Each path below is one point turned by a fixed rotation once a step. After each direction that follows a path, write how fast that rotation turns it, in degrees per step (0 if it stays still).
Each turn is a multiple of 5 degrees from 10 to 175, or 0.
Each row of a path follows its step; steps can be skipped.
path 1
step 1: [ 10  -3  -4  -3  -5   4  -8 -10  20   7 -11   0  15   5  -5  -1 -11  -4
  -1  -7  -6  10   4   8   9  -8   7  -2  -7   2   5   1  -2  -7  -6  -3
   7  -8  -1  -3 -16   6   2  -5  13   3  11   6   7   5   1   2   4  12
  10 -12  -6   3  16  -1 -14  11]
step 2: [  0 -10  11  -2   6  -4   6  -1   4  12   0  -2   5   2  -5  13 -14  -1
   0 -16  -2  13   1  -2  14   3  13  15  -6   5  -8   1   0   8   6   8
  -3  -2   0 -10 -12  -2   3  -1   0  -1   2   3   2 -11   2   2   7   7
  13   9  -1  25   5 -13   2   1]
step 3: [ -3   4  11  -4   1  -7  -7  -2  11  -3  13   1  -5  -4   0  -2  -8  -8
   6  -9  -4   5  22   3   8   7  20  -5  10  -9   7   5 -13   5  -1   0
  -3  -3  -3  -6 -15  -9  -3 -10  14  -6  11   6   9   5  10   1   0  -6
   6  -6   4  11   0  -2  -2   7]
step 4: [  0   4   0  -1   1 -12  -4   1  10  -2   6  -1  17   1 -12  -2  17   3
  11  -2  -1   2  -5  -4  12 -11  21   0   5   9   0   1   2   2  13   0
  -3  -8  -5   0 -12  -4   1  -2  -4 -11  -3   0  -5   8  10   3  -1   7
  22  -2   5  17  -3   0  -7  -8]
step 5: [  1  -1   2  -4 -10  -6  -1   0   7   9 -13  13   3   9  -7  19  -3  -1
   1  -7  -8  -1   3  -8   7  -4  13  -6  -4  -6  -7   4 -21   4  -2 -13
  -9 -12 -12  -2  -1  -9  -6  -3   1  -7  13  -7  -2  10  14   1  -2   3
   3  -3   2   2  13  -4 -10  -5]
step 6: [ -7  -8  -4   8   6   2  -8   6   3  -5  -6   0  11   2 -11  15 -12  -2
   6 -16   2  -3  -4  -1   5  -2   7  13  -3   1  -6   1   5   8  20   5
  -3 -11  -3 -13 -12  -2 -12  -6  11   0  12  -7   2   0  12   9  -2  -5
   6  -5   7   3  -9  12 -11  -5]
step 7: [ -3  19   8  -6   0  -7   8  13   0   6   2  -4   4   0   3  10  -1 -16
 -11 -12  -1   2   8  -6  -1   2   2  11   1  -6   4  -5  -4   4   3 -12
  -5   0  -1 -10 -13   4  12  -5   1 -13  18  -4   3  11  17   2   4   5
  10  -3   7  -1  -5   7  -6 -10]
step 8: [  0 -11   7   9   6 -15 -11  -4   3   9 -12 -12   2  -1  -7   0  11 -11
  -8   2  -9   5   7   4   5 -12   9  -6   8  -8  -6   1  -5   3  10  -6
  -9  -3  -7 -13 -12   3   7   2  -4  -5   0  -7  -2  -4   6   5   2  -2
   3  -4   3   3 -17  17 -12  -7]
step 9: [  3  -1  -5  -9  -6 -15  -5   0   7   2 -18   2   7   0 -15   4  -2  -5
 -14  -3  -2   4  10   5 -11  -5  -5   6 -11  -3   8  11   9   9  -5  -6
   3  -6 -20 -11  -5   3   1   6  -6 -12   4  -4   4   9   6   7   4  -5
  11 -10   6   6   6  -3 -10  -2]
step 10: [  3  -1  11  11   3  -6 -12  -6  -4   3 -11  -6  -3  16  -8  16  -4  -6
 -12   1   8  13  -1  10  -2   3  -3  13  -7   9  -1  -1  -3   3   1  -7
 -14  -9   7 -20  -8  -7  -4   3   6   2   1   1 -10   2   9  -3   0 -15
  11  -2  -1  13  -7  -3   0  -1]
Directions:
[ 0  2  0  0  1 -2 -1 -1 -1  1  4 -3  1 -5 -1 -2  4 -1  0  3 -3 -3  2  2
  0 -1  3  0  2  4  2 -1 -2 -2  1 -1 -3  2  0  0  1  2  1 -2 -2 -4  1  0
 -1  1  2  1  1  3 -1  0  1 -3 -1  2  3  3]
90
[ 1  0  0 -2  2 -1  3  1  1  2 -2 -4  1 -3 -2  1 -2 -2  1  0  0 -1  2  0
  2  0 -4  0 -1  1  0 -4 -1 -1  2  0  4  1 -1 -2 -1 -1  0  0  0 -1  1 -1
 -2 -1  0 -1  2  1 -4 -1 -2 -6 -1  1 -4 -5]
45
